Some points, one per row:
{-0.12, 0.32, -0.30, -0.16, 0.14, 0.16, 0.74, -0.08}
{-0.55, 0.03, 0.11, 0.18, 0.14, 0.29, 0.04, -0.50}
{0.85, 0.40, -0.58, -0.29, -0.39, -0.39, -0.02, 0.54}
{-0.31, 0.39, -0.13, 0.14, -0.02, -0.09, 0.65, -0.18}
{-0.52, -0.06, 0.06, 0.28, 0.18, 0.27, 0.36, -0.51}
{-0.25, 0.07, -0.20, 0.16, 0.12, 0.06, 0.62, -0.25}
{-1.43, -1.21, 1.54, -0.17, 0.48, 1.25, -0.78, -1.14}
{-0.23, 0.11, -0.30, -0.11, 0.11, 0.18, 0.64, -0.13}
{-0.34, 0.57, -0.14, 0.37, -0.03, -0.06, 0.66, -0.21}
{-0.80, -0.52, 0.40, 0.13, 0.33, 0.58, -0.07, -0.68}
{-1.33, -1.09, 1.33, -0.19, 0.51, 1.15, -0.72, -1.05}
{0.02, 0.29, -0.28, -0.25, -0.01, 0.13, 0.59, 0.05}
{4.99, 0.96, -2.19, 0.68, -0.45, -4.15, -1.36, 4.32}
{1.69, 0.28, -1.00, -0.02, -0.57, -1.01, -0.28, 1.24}
Then 20 other points, each followed by its number:
{3.95, 1.00, -1.95, 0.32, -0.53, -3.25, -1.28, 3.41} 0
{-0.27, 0.02, -0.21, -0.06, 0.14, 0.06, 0.45, -0.21} 1
{4.11, 1.04, -1.95, 0.23, -0.51, -3.31, -1.34, 3.48} 2
{0.29, 0.18, -0.25, -0.28, -0.26, -0.04, 0.50, 0.21} 3
{-0.26, 0.57, -0.26, 0.32, -0.21, 0.03, 0.67, -0.30} 4
{-0.32, 0.26, -0.10, 0.42, 0.01, 0.04, 0.50, -0.26} 5
{-0.37, 0.18, -0.21, 0.10, -0.06, 0.10, 0.88, -0.24} 6
{-0.17, 0.38, -0.25, 0.07, -0.08, 0.17, 0.79, -0.29} 7
{-0.22, 0.20, -0.16, 0.14, 0.08, 0.12, 0.64, -0.17} 8
{-0.65, -0.27, 0.30, 0.12, 0.23, 0.50, -0.10, -0.61} 9
{-0.04, 0.13, -0.31, -0.16, 0.04, 0.17, 0.57, -0.01} 10
{-0.41, 0.37, -0.16, -0.01, 0.03, 0.10, 0.54, -0.17} 11
{-0.75, -0.35, 0.47, -0.05, 0.29, 0.65, -0.06, -0.73} 12
{-0.62, 0.26, 0.18, 0.05, 0.19, 0.38, 0.16, -0.56} 13
{2.12, 0.33, -1.18, -0.02, -0.62, -1.34, -0.61, 1.59} 14
{-0.36, 0.07, -0.22, -0.01, 0.08, 0.09, 0.65, -0.24} 15
{0.23, 0.41, -0.27, -0.50, -0.26, -0.06, 0.82, 0.20} 16
{-1.91, -1.66, 2.34, -0.49, 0.68, 1.71, -1.66, -1.34} 17
{-0.18, 0.39, -0.27, 0.14, -0.34, 0.02, 0.73, -0.31} 18
{-0.14, 0.46, -0.26, -0.14, -0.30, 0.03, 0.64, -0.28} 19
Which three of these numbered points are nearest to each point below by angle, seen from the average point of the first points? Their numbers follow each, nearest first.
{-2.36, -2.39, 3.09, -1.13, 0.61, 2.15, -2.00, -1.56} > 17 12 9
{-2.06, -1.94, 2.60, -0.86, 0.70, 1.85, -1.73, -1.43} > 17 12 9
{-0.36, 0.07, -0.19, 0.17, 0.11, 0.09, 0.52, -0.22} > 15 8 1
{-0.27, 0.16, -0.22, -0.07, 0.21, 0.08, 0.51, -0.22} > 1 15 11
{-0.21, 0.42, -0.29, 0.37, -0.22, 0.05, 0.68, -0.25} > 4 18 7
{-3.03, -3.35, 4.25, -1.71, 0.83, 2.82, -3.01, -1.85} > 17 12 9
{-0.66, -0.15, 0.28, 0.15, 0.25, 0.48, 0.01, -0.59} > 9 12 13
{-0.28, 0.39, -0.29, 0.32, -0.35, 0.03, 0.63, -0.29} > 4 18 7
{-1.01, -0.55, 0.86, 0.05, 0.42, 0.87, -0.55, -0.85} > 9 12 17
{4.61, 1.16, -2.14, 0.55, -0.43, -3.93, -1.37, 4.08} > 0 2 14
{0.27, 0.09, -0.27, -0.24, -0.15, 0.09, 0.65, 0.15} > 3 16 10
